Each row is where one point has got to under a steady rotation. How many steps took it there?
The counts run from 0 to 106.
-0.687  2.772  -5.547  -0.139  -4.579  -1.626  3.393  2.826  2.141  1.528  0.981  3.181  3.682  -2.233  -1.322  -3.215  -2.165  -0.708  -0.120  -2.236  0.014  4.182  4.173  -5.397  -0.253  -1.955  0.308  -0.408  -2.835  0.396  -0.069  1.285  2.322  0.795 -> 21
-0.441  -1.932  -2.844  3.703  2.069  1.311  1.368  2.718  1.164  -0.864  -6.268  3.581  4.343  -1.164  -2.876  -3.347  0.423  4.361  -2.129  -0.255  -2.208  3.112  1.713  -0.785  0.164  -1.746  1.648  -1.460  -2.722  -2.261  4.113  1.751  1.166  2.146 -> 78
0.819  -0.182  -2.950  1.302  -1.352  -0.640  3.266  5.783  -0.031  0.515  -2.397  0.553  2.914  -0.300  3.282  -3.912  2.636  -0.652  -1.984  -3.075  -3.241  6.415  1.854  -2.075  1.756  -1.724  2.869  1.832  -4.508  -0.098  -1.875  0.999  -1.161  -0.767 -> 98
-2.073  1.062  -8.024  2.236  -2.088  3.844  2.281  0.566  -1.647  -0.248  -1.016  3.572  1.502  -3.430  -2.938  -3.618  -0.691  2.762  -0.577  -1.656  0.725  1.865  3.600  -3.309  -0.753  0.576  -0.183  1.781  -1.888  -1.037  -0.014  2.826  -0.146  -3.849 -> 69
-2.265  1.803  -5.090  3.427  -0.986  1.496  2.059  2.865  -0.675  -0.746  -3.669  3.426  3.842  -2.974  1.084  -3.752  3.145  2.926  -3.639  -1.609  -2.694  3.891  0.583  -3.983  0.230  0.952  -0.196  1.215  -2.034  -0.180  -0.998  0.076  -2.053  -2.894 -> 30
-0.378  0.444  -6.306  2.207  -1.658  0.578  2.900  4.002  -0.094  0.093  -1.965  1.141  1.369  -2.650  0.576  -2.678  0.934  0.474  -2.561  -3.134  -0.238  3.984  3.431  -1.981  2.244  -0.369  1.112  2.848  -5.545  0.274  -2.836  2.615  -2.789  -2.377 -> 14
1.414  0.439  -5.344  -0.460  1.940  0.788  3.667  1.069  1.862  -0.896  -4.314  2.161  1.359  -2.025  -3.644  -1.602  -0.474  3.270  0.190  -1.052  -6.107  2.840  0.727  1.595  -1.269  0.460  2.487  1.062  -4.987  -0.949  -0.816  3.458  2.156  -1.825 -> 64
3.495  -1.095  -1.115  0.814  0.373  1.258  3.508  4.038  0.690  1.878  -6.142  2.526  0.989  -2.500  -2.859  -3.093  0.923  2.948  -0.125  -1.502  -3.169  2.846  0.081  1.839  -0.824  -3.344  2.778  1.405  -5.122  -1.566  -0.769  3.696  0.263  -0.481 -> 10
0.169  -2.292  -3.747  0.772  -1.451  4.216  1.021  3.241  -0.676  1.224  -1.138  2.928  -0.408  -2.010  -3.006  -4.945  -2.092  0.405  1.174  -1.723  -0.968  3.674  2.361  -0.425  -2.284  -3.797  0.787  2.906  -3.259  -3.546  4.187  4.669  1.469  -0.058 -> 55
1.650  2.846  -1.683  0.637  -2.135  -2.643  5.000  2.659  1.330  0.480  -4.785  3.011  5.040  -3.268  -1.651  -3.228  1.387  2.665  -1.449  -0.651  -5.699  3.542  -1.667  -1.836  -1.627  -0.210  1.089  -0.262  -2.922  0.945  -0.908  0.705  2.844  -0.227 -> 27
2.064  -1.013  0.393  -1.318  -0.920  -1.103  3.140  3.334  0.932  0.185  -2.102  2.486  5.226  0.266  -0.764  -4.760  0.375  0.826  1.321  -0.665  -5.866  5.511  0.167  -1.434  -2.608  -1.292  3.369  -0.515  -1.881  -0.481  2.289  1.309  5.314  1.673 -> 42
-1.013  1.195  -3.948  1.744  -0.732  2.105  1.526  1.279  2.303  2.463  -4.688  5.917  2.727  -2.163  -3.732  -2.360  -1.368  4.562  -0.238  -1.006  -2.468  3.563  1.601  -3.201  -1.875  -3.666  0.641  -1.776  -1.216  -2.539  1.224  0.939  1.901  1.289 -> 24
-0.934  0.848  -5.557  0.703  2.080  2.329  3.287  2.305  1.608  -0.389  -3.392  2.822  1.502  1.190  -0.412  -1.926  0.120  1.392  -2.265  -4.109  -2.372  4.455  3.537  -3.580  1.247  -4.557  2.865  -0.616  -3.514  -1.824  0.549  1.379  1.027  -0.567 -> 61
3.635  0.665  -2.618  0.377  -1.212  -1.947  5.246  4.514  0.387  -0.114  -3.470  0.612  1.744  -2.972  -0.858  -2.800  1.451  0.805  -1.493  -2.055  -3.587  3.588  0.501  0.572  1.258  -0.594  2.297  2.789  -6.139  0.505  -2.603  3.703  -0.126  -1.567 -> 12
1.345  -1.398  -2.006  1.432  0.651  4.423  2.200  3.094  -0.658  2.667  -5.151  3.739  1.618  -1.077  -1.259  -3.095  1.197  3.721  -1.082  -2.356  -0.653  3.483  3.177  -2.250  -0.147  -5.715  2.534  0.218  -2.552  -2.742  -0.051  2.067  0.659  -0.921 -> 8
-1.143  -0.750  -4.871  0.899  -2.926  3.945  1.947  3.679  -3.000  0.964  1.894  1.493  -0.009  -2.064  0.263  -5.554  0.080  -1.458  0.364  -3.349  0.882  3.820  3.820  -3.006  -0.554  -2.142  0.689  3.686  -2.411  -1.651  1.093  3.386  -0.361  -2.623 -> 53
1.652  -0.566  -1.786  0.916  -0.516  3.062  3.479  3.125  -0.804  2.692  -3.040  3.469  2.277  -0.606  -0.613  -3.324  0.755  2.243  -1.387  -3.229  0.307  3.642  4.591  -4.833  0.185  -5.603  2.715  -0.620  -2.015  -1.364  -0.728  1.384  1.670  -0.831 -> 7
-1.185  2.650  -6.650  -1.008  -4.973  1.370  2.326  2.811  0.309  1.891  2.044  3.114  1.794  -2.000  0.327  -3.997  -1.878  -1.362  1.143  -3.187  -1.204  4.570  3.769  -5.108  -0.998  -1.709  1.158  1.325  -1.979  -0.338  -0.982  1.434  1.307  -1.402 -> 106
-2.273  -1.204  -4.904  3.447  -0.882  2.251  0.003  3.254  -1.234  -0.260  -4.074  3.762  3.230  -4.268  -1.305  -4.720  1.487  3.405  -0.459  0.869  -3.161  3.576  -0.879  0.393  -1.411  2.862  -0.108  2.441  -2.371  -2.239  1.566  2.590  -1.859  -1.887 -> 32
2.978  0.874  -2.328  -1.306  -1.719  -1.789  4.618  3.993  1.231  0.237  -0.502  0.824  2.213  -0.583  -2.372  -3.513  -2.168  -1.942  -0.003  -2.885  -3.034  3.967  2.091  -1.379  -1.308  -4.385  1.970  0.665  -4.932  -0.018  2.775  2.968  4.433  1.614 -> 58
0.635  -0.345  -6.149  0.056  -3.308  -1.093  0.848  3.055  2.202  1.092  -1.314  2.412  1.556  -3.785  -4.768  -3.742  -3.685  0.989  1.816  0.377  -2.368  3.361  1.828  1.505  -1.576  1.105  0.176  1.928  -4.829  -1.863  0.833  4.528  1.034  0.777 -> 18
-1.065  0.366  -3.357  3.582  -0.774  0.749  3.129  2.591  -0.249  -0.593  -3.403  3.353  4.886  -1.462  -1.452  -4.109  0.766  1.903  -3.923  -2.410  0.832  2.911  3.413  -5.438  1.446  -3.368  0.387  -0.956  -1.976  -0.149  3.913  0.477  1.554  1.497 -> 76
0.480  1.582  -2.600  1.209  -0.763  0.570  2.261  1.150  2.212  1.506  -5.799  5.239  3.386  -2.840  -4.081  -2.700  -0.677  4.786  0.139  0.035  -4.573  3.464  -0.313  -0.960  -2.341  -2.695  1.147  -1.462  -1.769  -1.899  1.416  0.905  2.412  1.231 -> 25
0.794  -0.365  -5.159  -1.575  -2.720  -0.420  1.166  3.283  1.379  0.595  -0.311  1.553  1.258  -2.617  -1.999  -4.032  -2.671  -0.282  2.663  -0.320  -5.221  4.741  1.144  1.924  -1.802  2.646  1.998  3.471  -4.993  -0.961  -1.230  4.293  0.345  -1.125 -> 103
-1.339  -0.142  -5.993  1.044  3.173  2.912  2.572  1.392  1.428  -0.891  -4.523  3.224  1.012  0.474  -1.603  -1.746  -0.417  3.036  -1.012  -3.194  -3.857  3.931  2.763  -1.839  0.438  -3.446  2.334  -0.155  -4.044  -2.614  0.420  2.226  0.045  -0.568 -> 62
-1.037  -0.976  -3.290  0.780  1.173  4.884  1.999  3.105  -1.890  0.513  -3.905  3.354  2.609  0.236  2.033  -3.970  3.470  2.918  -0.373  -2.708  -4.160  4.524  2.424  -2.841  -0.434  -1.647  3.990  0.927  -1.386  -2.085  -0.913  0.557  -0.123  -2.923 -> 46
-2.137  -0.419  -3.996  1.712  -3.918  0.331  1.448  3.795  -1.029  -0.500  2.046  2.259  5.109  -1.724  1.238  -6.268  0.150  -1.316  -0.684  -1.463  -0.621  5.068  3.307  -4.992  -0.536  0.389  -0.135  1.112  -1.219  -0.532  3.392  0.628  1.380  0.138 -> 37
-2.508  -2.093  -2.858  1.733  -1.593  2.965  -0.990  2.848  -0.245  0.914  -0.863  3.979  4.257  -0.079  -0.687  -6.034  -1.023  1.272  0.800  -0.456  -1.511  5.131  2.701  -2.678  -1.781  -1.798  1.109  -1.058  -0.663  -3.537  5.585  1.235  1.554  1.692 -> 39
3.444  -2.020  1.098  0.569  -1.216  0.059  2.354  5.359  0.552  2.273  -4.586  2.104  3.079  -1.594  -1.544  -4.327  1.133  1.506  0.178  -0.698  -3.872  4.324  -0.488  1.210  -1.561  -2.910  2.522  0.974  -3.624  -1.443  1.620  2.632  1.469  1.537 -> 95
-1.931  2.086  -5.414  1.263  -3.438  0.353  2.207  1.820  1.942  1.831  -0.723  4.740  3.585  -1.928  -1.430  -2.726  -2.167  0.722  -0.943  -2.551  -0.113  4.216  4.271  -6.203  -0.240  -3.262  0.067  -1.398  -1.659  -0.546  0.236  0.205  2.136  0.764 -> 22
0.917  2.161  -5.217  -0.742  -4.943  -3.401  2.836  2.713  2.476  0.715  1.257  2.428  3.153  -2.736  -2.694  -3.458  -2.936  -1.157  0.956  -1.109  -0.958  3.965  3.016  -2.978  -0.703  -0.109  0.429  0.625  -3.908  0.847  -0.015  2.451  2.635  1.003 -> 20
